One turn sends every row of this set to another row. A few are shown first. Where does it send the rows asked after them?
Vipe: [ 37  54  -5  34  -6  20  26 -57  17 -43  25  -7   0 -31  11  17 -30 -50
 -21 -26 -42]
zutor: [ 56  20   3  48   6  43 -57  10  -8 -27  33  -7 -19 -18 -15   8 -46 -12
 -44 -13   3]
Bope: [-14  51 -17  12 -20  50 -22  10   6 -20  29 -34 -16 -31 -37   7 -28   8
   7  -2  -2]
kuzuv: [ 35  20  22  16 -44   6 -25 -43  27  22  50 -30 -27 -18 -11   9  -7 -55
  26   1   0]
ledop: [  1  46 -37  13 -11  60 -12  20   7 -30  30 -12  -8 -20 -38   6 -32   6
   5 -17  -3]
moruz: [ 30   5  40  32 -13  13 -31  -6  -3  29 -13 -15  23 -23 -19  32 -51   5
  -6  35 -10]
rumo: [ 61  30  -2  36  17  47 -40  11   9 -33  34 -17 -10  -8   6   6 -36  -9
 -48 -13   5]
fida: [  6  -4  10  55  32  25  -2  25 -17  -5   0 -10  28  20 -44  10   1 -14
  27 -26 -13]
lev: [ 32  55 -15  40   3  23  32 -40   3 -30  33 -13 -19 -31  26  26   3 -61
 -18 -18 -18]
reku: [ 19   8  28  47 -10  14 -19   9 -23  43 -17  11  20  -8 -12  17 -40  17
 -18  16   1]
Dugo: [ 38  30  26  15 -40  15 -22 -54  26  32  53 -30 -26  -3 -13   3 -14 -43
  13  -5   8]
Bili: [ 30   8  43  11   1 -17  46 -23  -1  52  23 -10  31  -9 -23  37  -1 -43
  -3   7  -2]
Zabel: [ 32  13  29  47 -32  -4 -28  -1 -10  48 -11   7  21 -23  -2  26 -31  12
  -3  10   1]
ris: [ 29   2  -5  16   6  12  45  27 -17 -12  39  -1 -27 -14 -39  -5 -29 -23
 -43 -58 -28]
satet: [-14  45 -26   9 -25  53  -6  14   5 -26  28 -19   1 -18 -30  -4 -25  15
  -1 -12  14]
bivom: [ 31   2 -22  13   5   9  49  35  -8 -11  47  -4 -12 -11 -29   0 -43 -24
 -32 -52 -26]
reful: [ 43  62 -13  27 -12  11   9 -58  18 -28  34 -12   6 -40  19  34 -22 -55
  -4 -14 -26]
duta: [ 14  37  26  15 -46   3 -15 -28  25  19  37 -28 -31  -8  -3 -11 -29 -59
   3  19  15]
desez: [ 61  15  54  35  13 -14  -9 -37   5  -7  34  21  15  12   1  -5 -22 -64
 -29 -10   9]
vafot: [  2   0  16  54  34  27  -9  15 -42  -6   3 -11  18  12 -46   5  -6 -10
  21 -23 -23]
lirin: [ 40  41   4  34 -12  15  28 -48  21 -43  18  -4 -13 -43   6  24 -12 -56
 -26 -27 -42]
Nosal: [-23  31  -1  31 -33  28  48 -10 -21  18  25 -25  35 -25 -24  52 -16 -22
  19  -6   5]
zured: [ 13 -11  31  48  13  31 -15  20 -32  -8  28 -10  40  11 -59  23 -12 -16
  12 -42 -12]
Kibo: [-27  37  -1  30 -37  23  36  14 -11  18  16 -26  39 -27 -32  47 -12 -17
  16 -14 -10]
raz: [ 22  36  17  20 -33  14 -38 -41   5  46  45 -25 -14   2 -10  -2 -24 -43
  20   8  20]
nufo: [ 38  -1  38   4   5 -15  58 -19 -13  34  33   7  17 -15 -15  33   2 -60
  -4  -2  -6]
Lizak: [ 67   2  46  42  22  -1 -18 -18 -10 -16  30  33  13   6 -17  -1 -15 -66
 -31 -19   2]
vor: [ 41  15  38   9   9 -15  48 -24   0  45  30  15  30 -12 -29  38 -18 -55
   0   7   0]
Kov: [ 43  12 -14   1  -7   1  51  22  15 -26  57  -1  -8 -21 -29  12 -30 -30
 -33 -53 -22]
bavof: [ 64  22  -6  43  10  42 -35  -3  -2 -36  45  -3 -21  -5   9   5 -49 -22
 -42 -20   6]
morez: [ 26   9  22  38 -29  -7 -35   2 -23  43  -3   3  15 -33  -3  21 -38   7
  11  19 -11]
gavu: [ 66  22  51  42  16  -6 -18 -10   9  -9  41  17  18  13  -7   2 -27 -73
 -31 -19   5]
volel: [-29  41   9  18 -37  13  48  -4 -15  10  22 -29  22 -39 -11  43  -8 -28
  18  -3 -13]
mup: [ 38  17 -18   3  11   8  42  21 -17 -13  48  30  -2 -27 -34   7 -13 -12
 -30 -57 -17]
gitiz: [  8  -8  22  53  30  36  18  25 -12 -24  10 -10  25  25 -48  15  -1 -17
   0 -35 -16]

volel moves to zutor
Dugo moves to fida
moruz moves to mup
Where do these go?
lirin moves to morez
Bili moves to ledop
vor moves to satet
gitiz moves to reful

